Each named turn below is shown by a few rows before and after it. Which turns, in which order, take the first row of each later pair to the second? The first pair is answered.
Q (before -> after):
[-14 -12   6  -6   8 -22 -16  -1   3  -2] -> [ -7  -4  -8   0 -14 -19 -16  -3  19  -2]
[  7  -4 -11   6  -3 -15 -16   5   1   1] -> [ -2  -8  -2   3   6 -17 -16   4  -6  -2]
[  6  -4   0   2  11  -9 -10  10  -4   6] -> [-15  -3   6   2   5 -13  -6  -3   2   1]
[-5 -8  5 -2 14 -3  4  5 -7 -2] -> [-14  -1  -1   2  -6  -1   6  -6   8  -5]
V (before -> after):
[-26   4  10   3  -3  -5   0 -20   7  -3] -> [ 22   5  -8   4   2  -8 -17   1   1  18]
[ 17   1 -16  -1 -14   8   5   3  11   2] -> [ -5   1  -7  -2 -14  11  15  -7  13  -8]
[13 10 -2  5 -3 -8  0  0  2  7] -> [-2 11  5  5  0  0 13 -8  2 -2]
D (before -> after):
[ 4  0  4 -2  6  0  1 -6 14  8] -> [-5 -3  9 -3  8  1  3 -6 11  2]
[-7  7  8 -3  8 -1  3  9 -9 -2] -> [ 3  8  3 -2  7 -1 -2 14 -9  1]
[ -4   6   2   5  -2  -4   5 -13   2   7] -> [-14   0   6   3   3  -2   5  -7  -3  -4]
K (before -> after):
[ -7 -20   8  -4   4  -3 -15   5 -16  -4] -> [ 17  -9   6   1  12  14   4   0 -15   6]
[ -3 -15   2   4  19  -7  -6   5 -14  -6] -> [ 8 -5  3  8 21  6 13 -6 -9  1]
[ -4   4 -21  -4  -6  15  15  11  -4 -13] -> [-11   3 -20  -4 -10  12  15   8  -2 -16]
U (before -> after):
[ 2  2  7 -7  6  0  6  5  0 -1] -> [ 8  6  3 -6  2  0  6  2  4  3]
[ 5  0  4  3  6  7  5 10 -7 -6] -> [13  6 -2  5 -1  7  5  5 -1  1]
[ -6  -6   5  -2  -2 -12  -7   2   2   0] -> [-1 -8  7 -4  6 -8 -4  6 -4  0]
Then:
(two turns a pair)
[  3  13   0  -1 -11  -5  14 -21  12   9] -> [ 24   6  -9  -4  -7 -13  -6   1   4  15]
U V
[-12  -9   6  -4   6   9   6   5  -7 -11] -> [ 18  -2 -10   1  -3   9  -1  12  -1   1]
D U
[ 0 -8  3 -6  7 -7 -5 -1 -1  0] -> [-2 -7  6 -6  9 -1  3 -5 -1 -2]
U V
[13  1 -7  1  1 12 13  1  1 -3] -> [11 -3 -1 -1 11  8 10  5 -7 -2]
Q D
[  0   8   2  -3  -2  -3   8 -17   1   7] -> [-10   1   7  -6   5  -2   7 -12  -6  -1]
U U
[-3 -3  6  9 10  5 11 -7  0  5] -> [-10  -9   4   5   8  -9  -7  -1  -2   5]
V U
[  5   1   6  -8  13  -3  -4   1 -10   2] -> [  0  10   4  -3   1   3   8 -16   3   3]
K Q
[14  5  1  0  9 12 10  1 -6  8] -> [-18  -7   4  -6   1  -1  -5   5  -7 -10]
V D
[ 6  6 -6  0  7 12 -8 10 -5 10] -> [-10   6   3  -1  10  16   3   1  -6   2]
V U
[ 0  0  2 -4 10  3  7 11 -7  0] -> [-14   5   3  -2  -3  -2   8  -4   3   0]
U V
[ 2  5 -4  6 -3 20  6 -4 -2 -9] -> [-15  -3  -2   2  -8  -1 -13  -5  -1 -10]
Q V
[-2  3  0  3  2 12 14 -2  3 -9] -> [-10  -2  -5   0  -9  -5  -8   3   6  -9]
D V
[  4   8  -8   0 -16  -5 -14   9   8  -2] -> [ -2   8  -7   0 -18  -5 -12   6  10  -6]
K U
[  2   7   9  -4   9   0  14 -18   4  10] -> [-15  -2  13  -8  11   0  11  -9  -3  -7]
U D
[ 14   9   9 -11  11  -4   8  -6   8  17] -> [13 11 -2 -8 -7 -7 -1 -6 19 15]
K Q
[-11   3   6  -3  12 -10   7  -8   4  13] -> [-14   7  -6   2  -9  -4   7  -5  16   2]
D Q
[-14  -3  14   5   4  -4   3  -9  -3   3] -> [-13   1   5   9 -12   3   5  -8   6  -4]
Q D
[  1  -6  -5 -12  -1  12   0  16  -8 -13] -> [ -5  -8   6 -15  12   2  -2   7 -15  -4]
D Q
[ 20  -5 -15  -2   9  -4  -2  11  -4  11] -> [ -3  -9 -14  -3  -4 -20 -16   3   3   7]
V V
[  9   2  -9   6   0  19  12   3   2 -10] -> [14 -4 -4  2 13 14  6 10 -9 -5]
U Q
[ 10   3   7   2   7  -5  -7 -21   5  18] -> [  9   1  -1   3  -4 -10 -17 -16   9  15]
K Q
[ 5 -2 -4  5 -2 16  6  6 -1 -3] -> [ 2 -7 -6  2 -4  6 -8 13 -3 -3]
V K
[ 2 -2 -8 -5  2  3 -6 15 -5 -5] -> [ 2  9 -9  1 -9  9  7 -3  8  1]
K U
[-10  -2   1  -2   3   4   1   6  -6   1] -> [-8  2  1  0  3  7  7  2 -4  4]
K K
[ 9  2 -2  5 -2  5 10  1  4  8] -> [-4  1 -1  5 -9 -6  0 -5  9  8]
D V
[-25  -9   7  -8   5   5   7   1  -5 -20] -> [ 17  -4 -13  -4   2  14   1  22  -6 -10]
Q Q
[16  3 -4  4  0 13  6  7  3  0] -> [16  3  3  2  9  9 10 -1  0  8]
Q U
[  3  11  -7   3 -10   4   5 -11  14   5] -> [ 17   5 -13   1  -5   0  -7   5   7   8]
U V
[  2  -9  -6  -2  -3  -6 -15  15  -6  -8] -> [ 19  -4  -4   0  10   6   1  13 -10   0]
Q K
[ 2  4  3 -1  7 -8 -4  4 -1 16] -> [-10   3   7  -2   7  -9  -1  -1   0  10]
Q U
[-10  -3   3   3   6  11   8   9   0  -9] -> [ 2  0 -4  6  1 14  6 13  3 -7]
Q Q
[ -7   3 -12 -10  12  -4   4  11 -11  -4] -> [ -5   3 -15  -9   7  -3   2  13  -9  -5]
Q K
[-12   0  10  -4   6  -5   0  -6  -3  -1] -> [10  0  3 -3 12  2  0  8 -7  3]
D U
[-5 -6 -3  1 -4 -5 -9  4  2 -3] -> [10 -1 -1  2  7  7  5  4 -2  1]
U K
[-3  6  7  1  4 15 16 -9  1  4] -> [-11   2   8  -1   3  16  15  -4  -2  -6]
U D
[-13  -3   7   3  -7 -15  -6 -12  11   2] -> [ 4 -6 12  2 18  7 13  4 -7 -4]
K V
[  6 -15  -2 -11  13 -13 -10  21 -12   1] -> [21 -2 -1 -6 18  9 19  9 -8  7]
V U
[20  6 -4  4  4 11 12  5  2 -2] -> [ -9   5  -5   4 -17  -3   1  -6  14 -11]
U U
[-18  -6   2   2  -6   1   4  -2   4  -9] -> [  6 -10  -1   0   8   4  -1  16  -9  -3]
Q Q
[-28  -5  16  -3   6  -1   9 -10  -7 -11] -> [  8  -2   5   0  16  20  17  11 -15  -9]
D K
[ -2   9  -5   2 -22   2   0  -6  12 -14] -> [ -5  -2   6  -4   3  10   5  10  -8 -23]
U U
[-16   3   6   2  10  -4  -7  -2 -10  -4] -> [ 11  14 -11  10  -4   7  -3   1   1   3]
Q V
[  5   1  -9   2 -11  -5  -8   5   3   3] -> [11  5  1  2  6  5  9 -2 -4  9]
Q K
[  7  11  -8   4 -16  -2  -1 -10  11  10] -> [ 14   3 -11   1 -11  -7 -14   7   3   9]
K K
[ 10  -2   5   1   9 -11 -10   4  -3  19] -> [-10   1  15   2  10  -3   8 -12   0  12]
K D
[-14  -5  11   3   8 -14  15   2 -16  -9] -> [  7  -2  -3   5  -1 -28  -5   6 -10   9]
V D
[-23 -12  -3  -5  -2  -6  -9  23  -3 -15] -> [-26  -7  12  -5  15   5  16   6  -8 -11]
K Q
[  9  10 -12   1  -5  10   6 -11  16  -3] -> [ 10  -3 -15  -5   0  -2 -16  12   5  -8]
K K
[  4   0 -12   5 -14  -5   1  -7  12   6] -> [-14 -11  -7   1  -9  -7  -5   5   4 -10]
U D
[-12  10  -7  -6 -15   2   4  -5   3  -4] -> [-12   8  -4  -7  -7   9  11  -1  -3  -9]
Q V
[-13   6   4   8 -26   5   9 -22  23   1] -> [ -2 -16  -5  -1 -16 -13 -30  21   2  -5]
K Q
[ -1  -9  -8  -8 -12  -9 -10   7   1  -9] -> [ 17   0 -10  -4  -9   8   8   3   3  -4]
V U
[-1 -4  9  3  6 12 10  8 -6 -6] -> [16  3  2  6  0 10  7  5  1  7]
D D
[ 11   2 -14   9 -27  18   5  14  11 -23] -> [ -1   0 -15   7 -35   4  -7   9  17 -21]
D K
[ -9  -3  -7   7 -21   7   8   0  15 -12] -> [  7 -11 -13   4 -14  -1 -11  19   5  -7]
U V
[ -6   0   4   2   5   9  14   3  -2 -14] -> [-10  -2  -2   3  -6   3   4   7   2 -18]
Q K
[ -2   0 -10  -2 -20  -4 -14   1  11  -2] -> [-19  -9   2  -7  -5  -2  -9   5  -1 -14]
D U
[-12 -15   1  -2  10  10   0  27 -19 -27] -> [ -1 -15  -3  -2  11   9  -4  33 -21 -23]
V V
[11  5 -1 -2  2 -2 -1 -1 -3 11] -> [ 1  4  5 -4  7 -5  0 -7 -5  9]
Q U
[  6  -4  -1  -1   2  -6 -13   5  -6  11] -> [ -7  -1   6   0   1  -8  -6 -10  -2  12]
D D
[ -9   1  -2  -3  -8   7  12 -10   1  -3] -> [ 7  3 -5 -2 -3 13 14 -4 -2  2]
V V
[ -8  -3   2  -6  -1   3   4   6  -3 -15] -> [ -1  -1  -3  -4  -4   8   5   8  -1 -14]
Q U
[ 8 -8 -6 -1  1  5 -9  2 -5  8] -> [ -4 -10  -4  -2  -5  -1 -14  -2  -2   4]
V V
[-14   1 -15   6 -24   5   8 -12  21 -18] -> [ -7  -5 -22   4 -27  -5 -11   3  18 -17]
V U
[ -7 -11   7  -6  11  -5 -10  13 -11  -6] -> [  7  -7  -4  -3   3  -1 -13  20  -7  -5]
Q K
[-23  16   5  10 -16   7  22 -20  16  -5] -> [-10   3   8   5  12  24  28  13 -10 -21]
D U
[ -6  -1  -4   3 -14  -1   4   7   6 -15] -> [  4  -1  -8   3 -13  -2   0  13   4 -12]
V U
[-28  -4  14  -8   3  -1   6 -11  -8 -14] -> [  2   0  11  -5  17  17  19  -2 -16  -7]
V V
[  9   0  -6  -2  -8 -10 -12   7  -4   1] -> [12  9  2  2  1  7 13 -7 -3  3]
D V
